How far apart are the two rows of each pair, measured in a hidden way? 0 means very close, and 20 very far. Two or three weighted sums of its numbers give each row a place; it is the straight-line distance between the places.
[  21   60    2 -119   15   28  -12   33   58   -5   51  -69 -117  -20
   41   47   34   41   75  -59 -113]
[-70   1  42 -55 -20  35   9  24  -8   5  45  49 -19 -57  49 -13 -74   3
  -1   6  13]: 17
[-16   4  62 -31  -9   3 -42  13 -27  42   9 -31  -7  -4  77  44 -49   9
 -34   7  -9]
[ -11  -70   10   44   46  110  -65  -49   -6  -31   17  -34   41  127
  -33  -20 -103  -23   20  -36   64]: 12
[ 62 -25 -23  25   3 -43  49 -22  20   5 -18 -64  49  -1 -77   1  66 -27
   7   7   5]
[ 43 -38 -31  52  -1 -14  -5  -9   5  -8 -22 -23  47  28 -67   2  54 -19
 -11  -1  20]: 12
[ 26 -13 -27  23  27   1 -41   1  33 -13 -48  26  11  24 -28 -20  27  19
 -20 -20  30]
[  2  14 -14 -10  44   4 -57  15  48 -27 -43  45   0   0  14 -17 -21  41
 -25 -32  44]: 4
[  -4   53   35  -92   21  -66   76  -60    1   29   98 -100  -36 -113
   -9    1   98   -2  127  -76  -78]
[  54   23   66 -106  -69   48  -61   72   62  -30   88  -29 -106   -7
  -24   94   -4   36   79 -104  -46]: 17
[  9   7  -5  -2  10 -23  37 -36 -11 -10  23 -25  20 -14 -18  -3   5 -33
  34  20  -7]
[-23  75 -24   1  16 -72 127 -76 -40 -24  63 -80  37 -48  16 -18   2 -58
  85  -1 -13]: 7
[  -9 -105   -8   11    1  -19   32   33   30   82  -25  -14   67  -44
  -49  -37   22  -14  -58   40    8]
[ 19 -25  -4  25 -25   3  16 -13 -27  20  -2 -12  -2  27 -30  11  23 -15
   0  34 -27]: 2
[ 15  18 -22  -9  30  10 -58  16  57 -32 -43  54  -9   6  -5 -21  14  41
 -14 -56  43]
[  6 -18  60   4   9 -52 -64  39 -27  55 -23 -36  26 -14  52  56   6  15
 -68   3   1]: 10
[-31 -95 -30  38  -2  -2  35  16 -21  75   7 -40  50   8 -25 -27   7 -19
 -36  55 -27]
[ 15  39 -48 -10  35 -34  15 -13  54 -47 -12 -18  31 -31 -12 -18  10   2
  16 -39  42]: 4
[-28 -36  -7 -22  26  12 -27  35  48  10 -11  66  23 -31  -2 -33 -45  28
 -27 -18  43]
[ -6  13   5 -11 -19  15  11  -5 -10  -2   5   8 -26   5  11   4 -17   5
   6  21 -16]: 4
[-21  39 -23 -24  16  23 -47  10  24 -35  -7  42 -33   8  36 -13 -29  53
   5 -28  17]
[  64   24  -32    7  -90   22   40  -50   27  124    2 -123  -75   29
   17   19    1   80   38   15 -127]: 14
[ 17   9 -24  -6  37   6 -52  11  51 -26 -53  61   1  -8 -10 -25  26  43
 -25 -29  44]
[ -86 -127   16    3   28   33   19   52   -8   66   54   17   88  -25
  -26  -41  -67  -20  -42   26   33]: 3
[ -56  -22   36  -13  127  -10  -45  -82   -3  -35   52  -12   41  -25
  -54  -72   55   20  122 -127   55]
[-18  48   0 -35  35 -30  49 -46  -7 -22  43  -7   5 -40  15 -16  -2 -18
  66 -27  -3]: 4
[  5  -2  13  24 -22   4   5  -7 -42   9   6  16 -18  18   1  11  15  -1
   5  19 -29]
[   7   31   72 -127   -7   -5   -1   -6   31   11  127  -91  -89  -76
  -26   47   45   39  127 -118  -78]: 10
[ 12  45 -62  -4  51 -41  12 -24  47 -56  -1 -32  42 -15  -7 -31   9  24
  29 -58  49]
[  1 -80  14  42 -38  -8  31   7 -21  60  16 -22  35   4 -54  -4   9 -28
 -12  34 -14]: 11
[  1   9  12  18 -21  19   4  -9 -23  -4   6   7 -18  35   1   8 -18 -21
  10  -4 -10]
[ 39 -58  28  45  29 -42 -66  14 -14  55 -51 -43  55  30   0  30  17  15
 -67   9  13]: 9
[-53 -42 -18  61 114  81 -79 -22 -22 -90 -30  63  54 125  -6 -51 -80 -17
 -20 -16 102]
[ 24 -17 -31  52  14 -44  49 -47 -19  -3   6 -53  62   4 -52 -10  41 -44
  25   6   4]: 12
[ 46  22 -22  28 -77 -27  65   4 -13  17 -30 -22   0 -15  -4  27  32 -34
 -40  91 -35]
[ 40 -47 -18  40 -17  -8   0 -12  -4  24 -28 -27  19  32 -56   3  46 -15
 -15  30 -15]: 3
[ 21  41 -24  28 -65 -49  69 -21 -26  75 -29  -2 -45 -34  27   1  49  26
 -11  77 -96]
[  9  -5  -7  16  17   7 -20  -8   7 -19 -10  16  11  23 -23  -8   8  11
   5 -13  24]: 6
[-14  37   9 -13   1  23 -16   0   7 -21   0  53 -37   3  34  -2 -55  22
  10 -10  -1]
[-66 -67  34 -50 -22  42  34  50 -23  59  75 -51  -9 -48  16  13  -9 -30
  -1  38 -59]: 5
[ 61 -62 -42  61  -1 -19  -6 -14   9  27 -51 -37  44  51 -79  -8  81  -3
 -31  23   2]
[-23  15  52 -32 -16  36  -3 -13 -32  13  27   0 -31  21  57  18 -67 -17
   8  28 -19]: 10
[  8   6  -3   1   3  11  -7  -2  13 -11 -22  31  -9  10  -2  -9   2   0
  -8 -11  11]
[-26  18  66  -7 -19   8 -28   9 -42  21  24 -18 -30  -6  60  36 -61   1
  -1  10 -22]: 6
[-38 -38 -13 -54  53  32 -30  66  76   9  11  23   6 -30  21 -30 -50  53
 -23 -40  22]
[  1 -13  34  12 -45  12  57 -25 -62  27  20   1 -17  22  -4  18  -5 -44
   9  65 -48]: 1
[-40  54  30 -44  -2  38 -20   3  -6 -35  20  44 -54  -6  59  -4 -51  16
  19  -1   4]
[ 16  17  24 -72 -20  43 -27  38  34 -29  32 -23 -66   7  -2  39   2  33
  35 -28 -24]: 9
[ -97 -127   35  -66    1   11   37  109   60  122   83   32   99 -124
  -36  -47 -102  -10  -55   17   39]
[  16  -30  127  -50  -36 -127  -80  127 -102   -1   39   29   25 -119
   31  127   86  -90 -107   32   -4]: 18
[ 29 -14  53   5 -66 -25  18   7 -52  77  25 -70 -27  13  18  68   4 -22
  -2  40 -83]
[  8 -13  59  14   4 -54 -64  37 -26  68 -16 -36  17  -6  62  63 -37  24
 -61   4 -15]: 1
[ -7 -38   0  53  35  41 -32 -26 -21 -29 -27  25  43  69 -31 -29 -10 -23
 -19 -12  63]
[ 40  25 -56  11  51 -49   9 -17  53 -66   2 -24  66 -13 -51 -13  29   2
  35 -79  63]: 6
[ 15 -24  18  17 -22  11   4  -9 -20  10  -6   0   0  19 -29  11  22 -32
  -1  19 -11]
[-16   2   1   7  39  35 -49   2  11 -48 -24  54   4  27  -5 -24 -14  18
  -6 -27  59]: 6
[ 18 -11 -23  22   0   9 -20  -6   4  -5 -17   9   0  45 -15  -4  -1   2
  -3 -14   2]
[  8  51  26 -67 -36  16 -12  28  28 -11  17  12 -76 -42  26  26  11  50
  24 -18 -30]: 4
[  9 -21 -60  95  50 -45  23 -56 -15  18 -66   1  66  27 -43 -60  71 -12
 -22   7  26]
[ 49  16 -59  35  14 -85  82 -49  18   1   7 -98  62 -27 -55  -9  70 -26
  42 -19  -8]: 6
[ 11  -6   0   6  -7   9   1  -7   3   0 -15  10 -10  17  -9  -5 -11   0
  -5  24  -4]
[-46 -46 -35 -18  40  13  -6  40  40  28  -1  23  27 -13  16 -41 -28  29
 -35  -7  16]: 5
[-44 -41  -4  40 -38 -58  70  -8  -8  98 -23  96  53 -90   6 -63 -35 -10
 -58  62  13]
[ -8 -21  16  -8 -18  19  -3  -1   4  14  13  32   1  -1  -5  -4 -42  -6
   1   1   9]: 5
[ 40 -31 -30  57  19 -38  18 -32  10  -7  -3 -53  54  27 -82  -9  36 -18
  33 -38  15]
[-30  71  -8 -49  42 -37  35 -40  14 -48  53 -24   8 -73  21 -23  12   7
  78 -68  18]: 12
[ -30  -38  106   48  -17  -90  -10   60 -127    4   10   23   49  -22
   18   77   20 -101  -72   66   12]
[  5 -42  35   2 -50   2  48 -11 -36  43  24  -7   6 -10 -26  18  -2 -58
   2  52 -32]: 12
[  8  16 -23 -10  37  12 -38   5  40 -29 -39  67  -8  10   9 -24 -17  40
 -14 -25  33]
[   9   45    6  -93  -16   60  -32   48   30  -32   61  -42 -102   27
   40   60  -15   39   53  -48  -71]: 8
[ 12 -14  -2  28 -17   9  -3  -8 -15   3 -10 -11  -5  35 -26   2  16 -18
   2   7  -6]
[ 33   7   5  -9 -21 -27 -36  46  19   0  -1 -14 -30 -12 -13  38  42  53
  -1 -23 -20]: 8
[-18  60  -9 -35  13  -2  27 -12   6 -48  28   5 -11 -31  32  -5 -19   4
  31 -20  16]
[  4  -9 -23  37 -10   4 -21  -7  -5   0 -22 -17   2  24 -21  -9  27   6
  -7 -10   2]: 12
[ 29 -20 -47  32  15 -12 -36  -1  25   2 -56  18  19  15 -36 -21  65  34
 -29  -3  20]
[ -2  36 -33  49 -27 -39  59 -40 -30  53 -46  36 -19 -11  41 -29   4  -2
 -26  74 -59]: 2
[ 60  32 -30  25 -74 -68  29  83  -1 -47 -32   1  41 -13  17  80 -12 -38
 -98  83  27]
[-29  29  18   7 -23  24   8 -12 -34  -5  24  19 -40  11  33   7 -56  -1
  20  21 -27]: 7
[ -8   6  13  15  -8  17  -6  -8 -21  -7  -2  16 -16   9  -1  -1   5  -6
   5   3  -5]
[ 36 -44  -4  32 -21  -2  19 -16 -20  21 -21 -24  19  26 -52   4  52 -24
 -15  33 -12]: 5
[ 17  31 -37 -15  44 -35  28 -22  25 -65  15 -46  57 -40 -26 -11  54 -11
  32 -46  55]
[-12  14  29 -10 -25  19  23 -15 -43   5  19  10 -28  -1  20  10  17 -30
  10  33 -27]: 5
[ -9   9  29   6  -1 -10  53 -43 -46   7  52  -9 -10  13  -9   6 -23 -47
  63  12 -40]
[ 23 -25 -12  41 -17   3   0 -13 -14  13 -15  -2   7  44 -34   4  12 -11
  -6  16  -9]: 7
[  9  -2 -14   0   0   9 -13  -1   8  -7 -19   3  -7   2  -9  -6  31  18
  -9   2   6]
[-21  23  43   1 -21  23  13 -11 -40  -3  17  26 -33 -13  19   8  -6 -15
  14  26 -20]: 4
[-28  36  26 -15 -19  27   0  -1 -25 -15  20  14 -44  -4  34   4 -22  15
  21   8 -13]
[ -4  27   1 -12  10   8 -25   8  21 -19 -12  35 -22   2  25  -4 -27  11
  -4 -17  10]: 2
[ -8  -1  46 -18 -42  16  42 -25 -48  19  46 -12 -34  15   7  22 -22 -57
  36  41 -52]
[ 32 -28 -22  53  -3  -5  -4 -14  -9  13 -32 -20  16  48 -41  -6  48  -8
 -11   6  -3]: 6
[  21   21 -106  102  -27  -29   50  -14  -10  -27  -89   13   69   49
   14  -28  -26  -33  -92   87   44]
[-36  47  20 -31 -10  34 -13   2  -6 -31  16  36 -48  -6  44  -3 -40   6
  18 -12   4]: 6
[-25  41  26  -6   1  25 -26   4   3 -26   1  51 -39 -13  32  -6 -41  24
  12  -9   7]
[ 20  12 -35   8  45   4 -59  11  63 -29 -50  56  -4  16  -9 -27 -19  58
 -15 -37  40]: 4
[ 56 -67 -28  87   1 -14 -12 -10   2  21 -50 -15  42  56 -98  -3  65  -4
 -20   5   7]
[-12  12  15   3 -44  -7  66 -32 -56  15  43 -25 -13   3   5  17 -16 -48
  36  41 -50]: 11
[ 28   0 -21  29 -21  -5  17  -7   8   5 -28   5   1  24 -13   0   2 -29
 -21  18  -6]
[-13 -13 -39 -11  38  23 -33  30  53  -4 -16   6  -6  25  11 -21 -36  25
 -15 -25   6]: 5
[-37  34  53 -59  -5  -3 -32  19 -23  25   9 -16 -28 -39  98  33 -40  13
 -28  13 -12]
[-26  40  23 -17 -18  28   8  -6 -29 -13  23  32 -47   0  44   6 -28  10
  17   9 -19]: 5
[-105 -127  -25  -45   79   51    3  102   53   82   51  -35   83  -41
   -3  -52  -64    0  -61   29    4]
[  3  -9  40   1   8 -29 -54  15 -22  58 -18 -34  12   6  60  38 -31  32
 -46  12 -13]: 5
[ 45 -49 -24  49  -6  -8  10 -15  -4  20 -40 -22  30  43 -61  -5  50  -9
 -23  25  -1]
[-23  23  45  -8 -41  25  37 -16 -51   5  22  14 -38   1  28  10 -32 -33
  15  44 -31]: 5
[  37  -59   43  -18   38   73 -105   39   45  -82   25   14   11   74
  -75   27  -14   12   29  -99   80]
[ 13   0 -15  -9  40  -2 -42  -2  38 -18 -42  28   9 -16 -18 -28  53  45
 -11 -30  35]: 4
[ -26  -34 -104  127   59   76   11 -127  -37  108 -105  -66   76  121
   47 -127  -56   54  -46   56    7]
[  7 -17  23  11 -36  13  29 -16 -37  15   4 -18  -6  12 -17  11  25 -28
  -2  37 -22]: 12
[-28 -68 -41 -26  34  18 -20  59  66  31  -6 -23  27 -28 -13 -29  -8  44
 -38  -7  11]
[-18  41   1   1   2  -5  37 -24 -26 -22  16   5  -4 -24  23  -7   1  -4
  20  10  -1]: 2
[-30  47  22 -43  -8  34 -10   0   7 -26  23  50 -51   0  58   4 -84  -5
  18  -1  -7]
[ 14 -28 -15   8  -2   2 -20   3  15   3 -24  -5  11   0 -38  -9  40   6
 -14   2  15]: 6
[-23  18  43  -4  20 -41 -59  51 -22  -6 -13  12   4 -20  57  37 -10  21
 -46 -12  27]
[-17  18  23   5 -17  22   7 -11 -38  -4  17  23 -28  11  24   5 -21   6
  14  20 -20]: 7
[-18  17  37 -23  18 -18  25 -53 -25  23  72 -39 -37 -10  -8  -5   2   1
 107 -58 -59]
[  40  -44   53  -68   10   49 -110   73   51  -75   42  -18  -15   30
  -64   63   25   13   28 -100   55]: 2
[ 22 -22  -9  16  -1   1  -8  -7   2   5 -33   2  11  10 -35  -8  55  -8
 -19  15   8]
[  3  13  -2   2   6  10 -20   2  15 -12 -18  38 -15   6   4 -10   1  17
  -4  -8   9]: 3
[-67 -35  39 -67 -29  34  41  35 -14  38  71   8  -8 -51  33   0 -61 -18
   1  24 -17]
[ 19  -3 -31  32  16   1 -32   0  24 -12 -41  11   1  24 -25 -17  27  30
 -12 -22  20]: 13
[ 27 -16 -17  21  15   1 -23  -1  42  -9 -56  19  20   7 -34 -23  20   8
 -33 -10  40]
[ 13  -9  10  40  13  -3  -9 -18 -10   4 -17  17   3  16 -30 -14  27  16
  12 -13   2]: 5
[-30  77 -10  -6  18 -26  55 -39 -11 -39  31   7  -1 -24  46 -20 -61 -18
  50 -12   5]
[ 32  44  -1 -65 -38   3   8  31  38  12   9 -21 -77 -30  17  34  34  61
  21   5 -63]: 8
[ 12 -12  20  20 -40  -4  55 -26 -55   8  17 -29  14   4 -27  18  33 -79
   6  49 -22]
[ 12  29  -5 -56  -4   3 -39  32  49 -20  -3  17 -41 -11  20  15  -2  28
   4 -28  -1]: 2
[-40  56  26 -34  -7  35  -9   1 -17 -30  21  54 -53 -17  60  -1 -29  18
  18 -13  -2]
[-41  51  41 -37 -10  31  -9  10  -5 -23  21  76 -48 -35  52  -6 -50  22
  13 -15  12]: 1
[-38 -20  54  -8 -65 -18  55  12 -31  69  43  56  -1 -95  10  -6 -25   4
  -5  37 -18]
[ -8  11 -10   0 -23   7  35 -16 -27  12   0  15 -20  23  17   0 -12 -10
   2  36 -29]: 11
[-26  13   9 -16  53  20 -36 -15   6 -37  -1  39  -7  -6  -1 -28  14  21
  23 -47  38]
[ -2   7 -31   4  31   8 -25 -13  26 -13 -50  43  11   1   9 -35   1  13
 -31   2  35]: 5
[ 13 -30  13  49 -37   4  19 -16 -50  21   6 -30   1  44 -31  15  12 -31
   3  35 -29]
[ 36 -12 -25   7  28 -30  14 -23  27 -27   4 -43  50  -6 -59  -5  40 -25
  27 -35  29]: 5
[ 21 -14  -8  12 -14  -3  12 -10  -4  -5 -16  -7  18   1 -29   2  34 -29
 -13  20   7]
[ 40   6 -62  25  -5  16 -32  33  43 -74 -32   9  36  52 -21  12  -5  -7
 -41 -20  70]: 5
[ 22 -27  -2  35 -14   5  18 -17 -22  15 -11  -2   7  36 -29   4  16 -20
  -6  21 -15]
[-33  54  22 -40  -8  32  -5   1  -8 -27  17  66 -50  -8  56   0 -50   9
  15  -9  -2]: 8
[ 25  -7 -31  22  14 -18   6 -19   9 -16  -2 -29  30  13 -36  -2  31 -22
  14  -8  12]
[ 15  38 -42  -4  47 -35   5 -18  54 -56 -13   4  44 -33 -17 -25  -7  -1
  17 -56  58]: 5
[-19  40   0 -19  13  30 -40   4  14 -34   8  51 -38  18  41  -6 -61  34
  14 -25  10]
[-33  51  20 -39  -9  30   2  -2 -12 -22  17  47 -50 -10  58  -2 -42  10
  13   9  -7]: 5
[-43  63  19 -63  20  21   3  -9   3 -50  39  27 -36 -35  55  -7 -52  11
  43 -18  13]
[ -57  -30   -3  -34 -101  -95  127   28    7  127   16   67   16 -127
   47  -49  -24   15  -57   94  -69]: 5
[  9  30 -46  -2  -1  -3  -7   2  29 -15 -41  12 -10   8  19 -18  -4  20
 -25   1  11]
[-21  35  12 -15  -1  25 -17   3  -2 -25   2  41 -35  -2  29  -6 -28  35
  10 -13   8]: 1
[ 25 -18 -31  28  12   5 -28  -1  22  -9 -31  17   5  46 -31  -9   8  10
  -7 -14  15]
[-58 -43  -6 -48  29  28 -21  56  46  17  18  14  15 -56  13 -30 -19  30
 -26 -17  29]: 5
[-32  20  55 -13  -9  -7 -25  10 -61  22  17  25 -18 -14  74  34 -22  12
 -21  17 -18]
[  18    9   24  -90  -12   91  -21   50    7  -39   77 -104  -96   82
   14   80    2   -5   63  -31  -83]: 12
[ -5 -10  38  11 -56  16  41 -21 -63  25  27 -14 -23  19  -4  24  -3 -49
  15  62 -49]
[ 20 -21  -6   0 -14   2   6  -6   8   8 -28 -19   7  -5 -33  -2  48 -22
 -18  23   2]: 2
[-71  48 -30 -42  90  38 -12 -29 -21 -27  42 -69 -62  29  65 -22  14  21
  75 -35 -65]
[ 12 -13  11  26 -30 -19  59 -40 -56  27  34 -32   4  15 -28  12  37 -45
  40  23 -47]: 10
[  7 -18  28  37 -48   7  39 -24 -66  31  16  -5 -13  25 -15  19  13 -31
  10  62 -50]
[ 31  -9 -20  27  -5 -43  54 -34 -11  -2  17 -71  39 -11 -55   6  49 -32
  36  10 -11]: 3
[-34 -55  27  -9 -14  25  19  20  -9  33  31   6  13  -9  -7  -4 -51 -32
  -8  20  -8]
[ 24 -15 -24  32   2  -2 -16  -6  17   3 -36  -2   9  24 -30  -9  19  11
 -16   2   7]: 5
[-72 -57  31 -42  45  77 -42  30  -9 -38  47  26  15  15   9 -15 -61 -24
   2  -9  49]
[  41   99  -50  -46  -79  -47   54   19   42   38   -2  -35  -94  -47
   58   28    9   63   16   21 -100]: 13
[-13  33   5   2  -4  24 -18   0 -13 -21   8  58 -33  21  28  -1 -30  29
  14 -29   0]
[ 62 -60 -12  43  -4 -26   4  -2   8  27 -45 -20  37  31 -76   8  69 -22
 -32  32  -1]: 8
[ 45 -16  18 -42 -22  49 -34  42  33 -19  36 -84 -55  47 -42  60  16   8
  41 -35 -44]
[  98   48  -61    2 -127   19   72   85   28 -114    7  -64   40   35
   -2  112  -93  -70  -80  101   50]: 10
[-47  30  26 -34 -23  22  38   3 -21  17  31  26 -39 -28  62  -7 -43 -23
   3  23 -30]
[ 18 -18  59 -83 -94 -10  24  56  26  60  71   2 -43 -99 -15  42   9  39
  24 -17 -42]: 8
[  9   3 -19  17  13   8 -30   2  23 -15 -30  38  -7  28 -15 -13  -8  25
  -6 -14  19]
[ -3  28 -26 -13  33  18 -44  10  45 -37 -24  47 -19  17  18 -20 -30  46
  -1 -34  32]: 3
[-27   2  38 -10 -36  21  27  -4 -36  11  42  36 -27   5  22   8 -60 -25
  21  18 -20]
[-28  34  16   3  -9  19  24 -22 -40  -2   9  30 -30   7  41  -6 -38  -9
   7  39 -20]: 1
[-18 -47  65   8  14  74 -57   1 -27 -58  35  18  10  55 -42  17 -50 -60
  25 -28  56]
[ 15   7 -28  15  11 -26  29 -32   4 -13   2 -38  31  -5 -23 -10  14 -30
  19  -9   8]: 5
[ 31 -42 -16  39   0  -1 -12  -6   9   6 -42 -23  29  21 -60  -9  55  -4
 -23  13  18]
[  4  -2   4 -27 -62 -48  65  15  23  83  -3  47 -16 -85  11 -10  -8  25
 -19  46 -43]: 5
[-23  32  -2  -9  10  14 -21 -10  -1 -17   6  42 -31   6  31 -13 -36  16
  19 -16  -3]
[-31  38  -1 -13   9  24 -20   2   1 -29  -2  43 -29  -4  40 -16 -26  36
   5 -10  17]: 3
[ -1 -38  35  40  33 -37 -53  33 -33 -23 -33  46  47  11 -16  16  12 -43
 -52   5  52]
[ -3   5  38  14 -31   2  60 -33 -62   4  39 -15  -3  11  -3  15  -7 -54
  32  40 -30]: 2
[ 18  24 -74  31  73 -80  37 -52  38 -31 -15 -40  73 -27 -42 -49  42  -3
  42 -64  37]
[ 17   9 -33  40 -16 -27  36 -23 -17  39 -37  18  -7   3   1 -13  39  11
 -20  54 -40]: 5
[-38  77  17 -39  23  -1  29 -26  -5 -67  57  10  -5 -39  46  -3 -69 -33
  61 -37  24]
[ 20  74 -27 -74 -47 -12   0  27  52  13   4  14 -92 -39  50  21   3  68
  18 -13 -64]: 4
[  3  15 -23   1  32  -5 -59  18  40 -19 -46  29   2   0  15 -12   5  39
 -32 -44  42]
[ 22 -29 -15  35  -9   4  -4 -14 -17   9 -17 -23  11  41 -34  -1  28  -7
  -7  14  -7]: 4
[ 15  -3 -17  15   5  10 -23  -4  18  -9 -21  22   0  34 -11  -6 -19   7
  -7  -9  11]
[ 24 -30 -32  43 -13  -7   0 -13  -7  19 -27 -32  14  31 -42  -3  46 -12
 -14  21 -12]: 4
[ -6  30 -11 -21  27  17 -39   9  38 -34 -29  59 -15 -11  17 -20  -1  35
 -11 -35  39]
[ 5 -4 -5  8 -1 11 -5 -6 -6 -4 -6  7 -9 21 -6  0 11 -1  3  2 -4]: 4
[-39  55  38 -28 -11  27  -6   2 -29 -24  25  60 -56 -12  63   4 -41   8
  18   3 -13]
[  80   33    3  -61 -119  -19   54   43   35   14   37  -74  -55  -44
  -25   86   32  -13   21   20  -73]: 10
[ -2  28  -4 -15  33  16 -40   6  39 -35 -31  46 -11 -16  10 -25  13  37
 -11 -47  44]
[  1 -28  48  20  26 -28 -70  19 -24  53 -31 -27  40  10  47  37 -20  30
 -67   2  18]: 6
[  8  19  -7 -26  11 -10   4 -12  20  -8   8  -8 -11 -18  -6  -5  26  -3
  27 -32  -6]
[ 46 -49 -15  56  -7  -7  -7  -8  13  15 -42 -33  32  28 -75  -3  63 -12
 -23   2  12]: 10
[-11  57  -1 -37 -35  65   4 -46  20  46  14 -54 -72  12  76 -12 -64  49
  36 -11 -54]
[ 30 -30 -21  43   2 -13 -11 -19  -8  40 -41 -24  25  33 -13  -7  38  10
 -33  15  -8]: 9
[ 34 -28  -8  30  -2   0 -14  -9   2   9 -27   9  11  28 -40   0  28  -8
 -11  10  -2]
[ 28 -27   5  27 -12   7   3  -9  -8   8 -18  11   8  30 -35   3  25 -16
 -10  18  -1]: 2
[ 11   8 -56  24  14   5 -39   6  34 -21 -36  -2  -3  40 -10 -22  16  49
 -11 -43  28]
[ 23 -30   5  34 -28   1  22 -14 -29  23  -7 -30   5  24 -43  12  53 -29
  -3  34 -24]: 4
[ 39 -45  -3  51   6  -3 -11  -8   1   9 -43 -10  27  24 -66  -9  56  -5
 -17  13  13]
[-11  74 -48 -10  24 -27  37 -22  15 -71  28 -42  25 -27  32 -14 -16  -2
  36 -39  38]: 9
[ -4 -84   2 108  33  22  -8 -47 -67  -8 -43  24  80  77 -68 -35  26 -67
 -37  43  54]
[  -6  -24   75 -102  -65   -2   -7   78   64   42   80   58  -30 -115
   -9   23  -41   46   25  -58    7]: 3
[  9   8  75 -72 -61  68 -10  41   1 -52  84 -28 -53  17  -5  76 -64 -35
  49 -21  -7]
[-56 -50 -35 -44  52  25 -35  64  68  20  -4  38  19 -42  19 -43 -51  61
 -39  -8  23]: 6
[-33  48  16 -20   2  29 -17   1 -14 -29  14  74 -48  -5  49  -4 -40  26
  18 -11  -1]
[ 28  25 -42  20 -28 -57  86 -35 -13  19 -19 -51  28 -32 -13  -3  54 -41
  -5  49 -26]: 5
[  6  -6 -69  16  92  50 -52  16  35 -43 -43 -29 -11  92   5 -13  22  44
 -14 -12  -9]
[ 33 -18   7 -29   5  48 -61  16  47 -24   0  -7 -16  28 -39  13  17  34
  17 -65  26]: 9
[ -9  18   8 -11   8   0 -20   3  -3  -4 -21  19 -10   0  33  -2 -14  -5
 -21   3  13]
[-21  26  37 -14 -35  27  30 -13 -36   2  31  18 -43  12  29  19 -56 -28
  22  37 -36]: 3
[-14  28   1 -22  11   1 -30  19  -2 -19  -5  48 -24   1  35   6 -12  43
  -7  -1   7]
[-17  32   1   3  15   1   3 -20  -2 -11  -1  37 -19   2  23 -19 -28  -4
  19 -19  -3]: 7
[ -10  -69   -8   61   68  127  -84  -82   12   -4  -15  -44   51  127
  -23  -53 -102   23   16  -44   72]
[ 11   3  18  24 -42 -19  64 -34 -51  22  45 -43  -6  -6 -21  23  11 -50
  44  23 -56]: 16
[ 48 -24 -19  31 -23 -19  21 -10  10   6 -17 -54  27  13 -56  12  37 -20
  -6  19  -4]
[ 16 -11   5  22   2 -11  18 -22  -9   8  -6 -11  13  -7 -35  -3  44 -13
  12   3  -5]: 3
[ 20 -28   6  57  -8 -31  -3  -7 -40  44 -24 -19  16  37  -9  17   5  -2
 -24  36 -29]
[ 14 -18  12  28 -21  11  24 -18 -37  15   8 -18  -7  43 -17  11   0 -22
   9  39 -29]: 3
[ 41 -19  -3 -14  -1  37 -46  35  52 -62  -9  -8  16  28 -45  24  -6   3
 -14 -35  61]
[-33  54  15 -12  -1  32 -19  -1 -15 -29  20  53 -56  13  55  -2 -59  26
  26 -17  -7]: 3
[-34  43  32 -35  -5  48 -28   8 -12 -41  46  49 -60  20  50  14 -78   7
  41 -32  -8]
[ -1  31  49 -79 -22  43 -24  29  16 -32  41  13 -65 -22  20  35 -11  19
  36 -30 -11]: 6
[ -7 -14  85 -19  17 -31 -88  52 -20  26  -7 -17  20  -9  60  63 -35   7
 -59 -24  29]
[ -5  12   9  18 -24  10   2 -12 -25   5   6   4 -23  11   7   5   9  -9
   8   2 -22]: 11
[-47  -2  -8  16  51  38 -42 -18 -13 -52 -22  52  19  53  27 -39 -61 -28
 -17  -5  64]
[-21  38  13 -27 -20  21   8  -2  -4 -12   9  14 -40 -12  38   0 -18   5
   8   7 -10]: 6
[-10  12 -10 -11  16  15 -28   5  31 -17 -20  15  -7  -1   7 -24   0  15
  -8 -24  33]
[ -77  -82   23   60   36  -17   26  -15  -18   40  -43  127  116  -75
  -15 -103  -53  -28  -83   45  120]: 8
